Named moves, each a turn or a mirror, and the order they were made in; the first pair answered
Z111 (before => after):
[-2.41  1.07  0.46  0.08 -1.05 -0.88 -1.34  1.41 -1.99 -1.14 -1.03  0.64
  0.20 -0.04  0.65 -0.69 -1.21 -0.83 -0.90  1.63] => [-0.95  0.05  1.83 -0.70 -1.26 -1.09 -1.58  1.13 -0.03  0.13 -0.14  0.52
  0.30  0.57  1.05 -0.10 -2.90 -1.32  0.25  1.05]
[ 0.82  0.45 -1.27  0.84  0.47  0.07 -0.09  0.51 -0.19 -1.32 -0.19 -0.97
 -0.79 -0.30 -0.06 -0.35  0.85  1.65 -1.74 -0.18] => [ 2.08 -0.36 -0.10 -0.05  0.39 -0.02 -0.43  0.05  1.72 -0.08  0.31 -1.50
 -0.81  0.57  0.48  0.42 -0.94  1.27 -0.37 -0.57]
[-2.98  2.64  0.46  1.23 -0.09 -0.67 -1.62 -0.18  0.19  0.80 -1.33 -0.48
  0.52 -1.52 -1.42  0.21  2.49  0.99 -0.77  0.55] => [-0.99  0.95  2.52  0.22 -0.16 -0.64 -2.28 -1.08  3.14  2.70  0.07 -0.77
  0.55 -0.80 -0.98  1.56 -0.40  0.35  0.86  0.41]
[-0.53  0.12  1.02 -0.56 -0.38 -0.03 -0.40  0.33  1.22  2.31 -0.35  2.18
 -0.04 -1.58 -1.29  0.38  1.71  1.60 -0.14  1.05] => [-0.20 -0.10  1.23 -0.54 -0.53  0.31 -0.39  0.42  1.05  2.08 -0.20  2.11
 -0.15 -1.59 -1.18  0.40  1.40  1.50 -0.37  1.34]
Z626 (before => after):
[ 0.82 -0.21 -2.21  1.46  0.04  0.15  1.61  0.22 -0.69 -1.29  0.83 -1.14
  0.33  0.94  0.74 -0.26  1.86  0.26 -0.80 -0.94] => [ 2.04 -1.36 -0.93  0.28 -0.17  0.33  1.38 -0.35  1.39  0.43  1.47 -1.52
  0.23  1.74  1.30  0.72  0.19  0.15  0.46 -1.13]
[ 1.81 -1.26 -0.10  0.27 -0.04  1.52 -0.14 -1.05  1.29  0.38  0.97 -0.60
  0.01  0.19 -0.41  0.62 -1.31  0.27  1.05 -1.52] => [ 0.29 -0.15 -1.90  1.39 -0.01  1.71  0.25 -0.20 -1.24 -1.56  0.26 -0.29
 -0.10 -0.74 -1.08 -0.54  1.01  0.31 -0.24 -1.33]
[ 4.15 -2.01 -0.41 -0.11  0.56 -0.01  0.63 -1.58  3.24  0.70  1.88 -0.74
 -0.08 -0.22 -0.41  2.17 -1.59  0.14  1.64 -1.75] => [ 1.45  0.47 -3.87  2.37  0.48  0.08  1.43 -0.48 -1.86 -3.58 -0.15  0.00
 -0.19 -1.88 -1.37  0.37  2.27  0.46 -0.87 -1.20]
Z647 (before => after):
[-1.79  3.24  1.74 -0.61 -0.39  0.87  1.28  0.48  0.28  1.55 -0.27  0.05
  1.71  1.53 -0.27 -0.24 -0.90  2.27 -0.76 -0.36] => [-2.15  3.41  1.43 -0.33 -0.48  0.76  1.34  0.77 -0.81  0.98 -0.67  0.30
  1.82  1.41 -0.47 -0.29 -0.63  2.07 -1.24 -0.01]
[ 0.77  0.42 -0.46  0.83 -0.94 -0.73  1.63 -1.06 -0.01 -1.31 -0.67 -0.17
 -1.10 -1.29 -1.24  0.36 -0.01 -2.48 -0.16 -1.93] => [ 1.58 -0.25  0.03  0.72 -0.52 -0.60  1.68 -1.47  1.52  0.08  0.02 -0.38
 -1.40 -0.66 -1.18  0.69 -0.79 -2.07  0.56 -2.33]
[-1.75  0.18  2.41 -0.67 -1.26 -0.80 -1.59  1.50 -1.90 -0.66 -0.45  0.82
  0.34  0.59 -0.20  0.12 -1.81 -2.88  0.47  0.93] => [-0.79 -1.03  3.65 -1.38 -0.91 -0.83 -1.67  1.17  0.17  0.97  0.24  0.50
  0.40  1.04  0.01  0.65 -2.65 -2.16  1.40  0.53]
Z617 (before => after):
[ 2.75 -0.83 -1.90  1.37  0.93 -0.22  2.11 -0.93 -0.09 -2.09  0.60 -1.26
 -1.04 -0.88 -0.60 -0.27  0.02 -1.64  0.63 -1.15] => [ 0.19 -0.08  1.04 -1.52  1.08  0.11  0.13 -0.12  2.30  4.24  0.56 -1.24
 -0.36  0.76  0.53  0.25 -0.66  1.00  1.63 -0.07]
[ 0.50  0.01 -0.37  0.38 -1.49 -0.33  0.02  1.43 -0.04  0.39 -0.31 -1.03
  0.62 -0.07 -1.02  0.07 -0.02  0.56  1.10  0.29] => [ 0.22  0.23 -0.90  0.15 -1.45 -0.38  0.02  1.43 -0.06  0.48 -0.48 -1.01
  0.61 -0.41 -0.99  0.37 -0.18  0.35  0.80  0.55]
[ 3.11 -0.48 -0.39 -0.31  0.64  0.33  0.05 -1.23  1.95 -0.52  1.26 -0.49
 -0.80 -0.31  1.06  0.96 -0.85 -2.43  1.26 -0.28] => [-0.78  1.13  1.27 -2.03  0.10  0.33 -2.07  0.25  1.57  2.07  0.22 -0.13
  0.02  0.45  2.11  0.61 -0.62 -1.28  1.11  1.51]
Pairs:
Between the rows of a pair lie 2 to 3 moves.
[-2.11  1.73  0.46  0.27 -1.80  0.76 -1.27  3.36 -3.85 -1.94 -1.89 -1.02
 -0.86 -0.45  1.40  0.76  0.45 -1.20 -0.90  1.29] => [-2.82  2.10  0.35  0.18 -1.37  0.86 -1.18  3.28 -3.60 -1.12 -1.87 -1.04
 -0.81 -0.18  1.24  0.33  1.20 -0.45 -0.88  1.52] : Z626, Z111
[-1.93  2.24 -2.72  0.92  1.77  0.98  0.89 -1.70 -2.57  0.27 -0.59 -0.34
 -0.52 -1.05 -0.65 -1.11  5.10  2.36 -2.06  0.94] => [-1.73  2.31 -3.11  1.51  1.26  0.67  1.08 -1.90 -3.33 -1.94 -0.95 -0.21
 -0.62 -1.65 -0.47 -1.14  4.36  0.87 -2.45  1.11] : Z111, Z626
[ 4.24 -1.57 -0.67  2.00 -0.17 -0.16  1.92 -1.83  2.89 -1.31  1.14 -2.52
 -0.39  1.02 -0.84  0.67 -1.61 -0.89  0.17 -2.02] => [-0.56  1.91 -2.89  1.99  0.44 -0.27  1.70 -0.17  0.15  0.50 -0.96 -1.91
  0.42  0.99 -1.51 -1.41  3.81  3.28 -2.01 -1.22] : Z111, Z617, Z626
[ 3.89 -0.78 -1.60  0.19  1.56  0.61  2.35 -1.50  2.27  1.26  1.41 -0.92
 -0.07  0.19 -1.23 -0.12  1.66  1.74  0.99 -1.86] => [ 4.89 -1.79 -0.11 -0.18  0.77  0.21  1.64 -1.89  2.59  0.60  1.92 -0.84
 -0.36  0.10 -0.61  0.69 -0.93 -0.42  1.76 -1.35] : Z647, Z111
[-1.38  0.22 -1.64  0.03  0.34  0.41  1.06 -0.33 -3.22 -0.76 -1.08  0.27
 -1.35 -0.23  0.40 -3.46  4.77  0.07 -2.24 -2.63] => [ 0.94 -2.10  1.46 -2.64  0.51  0.38  0.12 -1.46  1.97  4.85  0.51 -0.51
 -0.79  1.44  1.86 -1.55  1.44  0.98  0.34 -2.73] : Z626, Z111, Z626
[ 0.57  0.28 -1.53  0.33  1.46  0.28  1.26 -0.93  0.06  0.35  0.01 -0.78
  0.10 -0.16 -0.61 -0.23  2.02  2.13 -0.36 -0.91] => [-2.39  1.33  0.17 -0.35  0.09 -0.11 -0.78  0.70 -1.68  0.01 -0.92 -0.11
  0.20  0.01 -0.13 -0.46  1.34  0.93 -0.74  0.79] : Z617, Z111, Z617
[-0.31  0.22  0.49  1.65 -0.72 -0.37  0.62 -0.17 -2.32 -1.64 -0.47 -0.91
 -0.18  1.20 -1.91 -0.69 -0.06 -1.32  0.08  0.05] => [-1.23  0.22  1.99 -0.26 -0.73 -0.58 -0.48  0.04 -0.44  2.14 -0.43 -0.60
 -0.10  2.20 -1.27 -0.54 -0.51  0.41  0.71  0.58] : Z617, Z617
[ 3.38 -2.04 -1.01  1.28  0.87 -0.30  1.68 -1.13  0.85 -1.63  1.33 -0.44
  0.04 -0.37 -0.24  0.71 -1.53 -0.82  0.95 -1.08] => [ 3.18 -2.29 -0.74  0.78  1.04 -0.19  1.72 -1.52  1.50 -0.63  1.54 -0.45
  0.15 -0.11  0.15  1.08 -1.51 -0.50  1.03 -1.15] : Z111, Z626
